Here are some points:
np.array([1.22, -0.14, -0.74, -2.32, -1.32, 1.51, -0.74, -2.19])
np.array([-0.43, -0.08, 0.93, 1.79, 1.24, -1.22, 0.43, 0.82])
np.array([-0.38, -0.30, -0.91, 0.10, 0.80, -0.03, 0.68, -0.05])
np.array([1.02, 0.18, 0.97, 1.30, 1.66, -1.00, 1.27, 1.86])
np.array([-0.38, 0.11, 0.88, 1.77, 1.18, -1.23, 0.48, 0.83])
np.array([-0.90, -0.71, -2.00, -1.77, -1.70, 1.55, -0.41, -1.28])
np.array([-1.38, -0.68, -1.23, -1.55, -0.31, 0.97, -0.34, -0.87])
np.array([0.26, 1.04, 1.07, 1.36, 0.41, -1.59, -0.51, 0.97])
np.array([0.51, -0.13, 1.13, 0.55, -0.08, 0.04, -0.20, 0.41])
np.array([-0.46, 0.39, -2.34, -1.47, -0.79, 0.65, -0.95, -0.87])
np.array([-0.40, -0.21, -1.60, -0.34, -0.77, 0.48, -0.03, -0.72])
np.array([-0.09, 0.29, 0.42, 0.07, -0.66, -0.14, -0.67, 0.59])
10 more points follow, each with its number after it:
np.array([0.06, 1.08, 0.49, 1.40, 0.29, -1.39, -0.72, 1.47]) 0
np.array([0.31, 0.23, 0.31, 0.80, 0.50, 0.38, -0.09, 1.37]) 1
np.array([-0.49, 0.32, 0.23, 0.44, 0.68, -0.86, -0.32, 0.09]) 2
np.array([-0.77, -0.05, 0.70, 0.19, -0.17, -0.21, -0.06, 1.01]) 3
np.array([0.30, 0.05, -1.26, -1.30, -0.64, 0.38, -0.57, -1.03]) 4
np.array([0.48, 0.89, 0.07, 0.87, 0.87, -1.46, 0.46, 0.21]) 5
np.array([-1.23, -0.54, -2.18, -2.18, -1.71, 1.86, -0.78, -1.09]) 6
np.array([-0.79, -0.17, -1.48, -0.77, -0.96, 0.54, -0.66, -0.85]) 7
np.array([-0.31, 0.64, 0.02, 0.11, 0.47, -0.95, 0.36, 1.18]) 8
np.array([1.16, 0.21, -0.03, 0.50, -1.21, 0.29, -0.70, -0.27]) 9
Which two of these numbered points are nearest to each point below, ignoring the direction in which the first points spread most? Their numbers follow each, nearest first.
np.array([-1.00, -0.18, -0.38, -0.28, 0.11, 0.47, -0.22, 0.58]) > 6 3
np.array([-1.18, -0.53, 2.67, 1.08, 0.74, -0.40, -0.01, 0.72]) > 3 6
np.array([0.16, 0.71, -0.50, 0.43, -0.17, -1.01, 0.32, -0.33]) > 5 4
np.array([1.22, 0.23, -0.11, 0.60, -1.03, 0.27, -0.70, -0.22]) > 9 4
np.array([0.35, 1.11, 1.04, 1.42, 1.58, -2.24, 0.70, 0.96]) > 5 4
np.array([0.99, 0.40, -1.67, -1.16, -0.48, 0.30, 0.39, -1.01]) > 5 4
np.array([0.13, 0.42, -1.24, -0.61, -1.83, 0.33, -1.16, -0.77]) > 0 9
np.array([-0.77, -0.01, -1.63, -1.66, -1.29, 0.53, -0.33, -0.51]) > 8 6
np.array([-0.96, -0.79, 0.24, 0.84, 0.14, 0.01, 0.55, 0.34]) > 6 7
np.array([-0.66, 0.14, -1.66, -1.78, -1.25, 0.61, -0.47, -0.66]) > 8 7
np.array([0.73, 0.17, 1.04, 0.95, 0.97, -1.06, 0.18, 0.04]) > 4 5
np.array([-0.47, -0.02, -0.45, -0.34, 0.61, -0.26, 1.03, 0.18]) > 8 6
np.array([-0.36, -0.01, -1.84, -0.64, -0.93, 0.78, -0.12, -0.94]) > 7 4
np.array([-1.32, -0.31, 0.49, -0.93, -1.00, 0.81, -0.89, -0.82]) > 3 6
np.array([1.82, 0.56, 0.10, -0.61, -1.39, 1.30, -0.58, -0.16]) > 9 1
np.array([-0.31, 0.10, 0.55, 0.66, 1.52, -0.99, 1.23, 1.00]) > 8 2
np.array([-0.07, -0.57, -1.22, -1.43, -0.89, 2.17, -0.01, -0.02]) > 1 6
np.array([0.24, -0.08, 0.51, -0.02, 0.32, 0.85, -0.01, 1.00]) > 1 3
np.array([0.53, 0.15, 1.71, 1.82, 1.66, -0.57, 0.93, 2.41]) > 1 6
np.array([1.03, 0.40, 0.70, 0.66, 0.80, -0.90, 0.03, 0.04]) > 4 5
np.array([1.35, 1.12, 1.06, 1.08, 1.85, -1.58, 1.06, 0.93]) > 5 4
np.array([1.02, 0.61, -0.61, -0.83, -1.59, 0.40, -1.24, -1.46]) > 9 4
np.array([-0.50, 0.18, -0.94, -0.75, 0.21, 0.65, -0.39, 0.28]) > 6 8
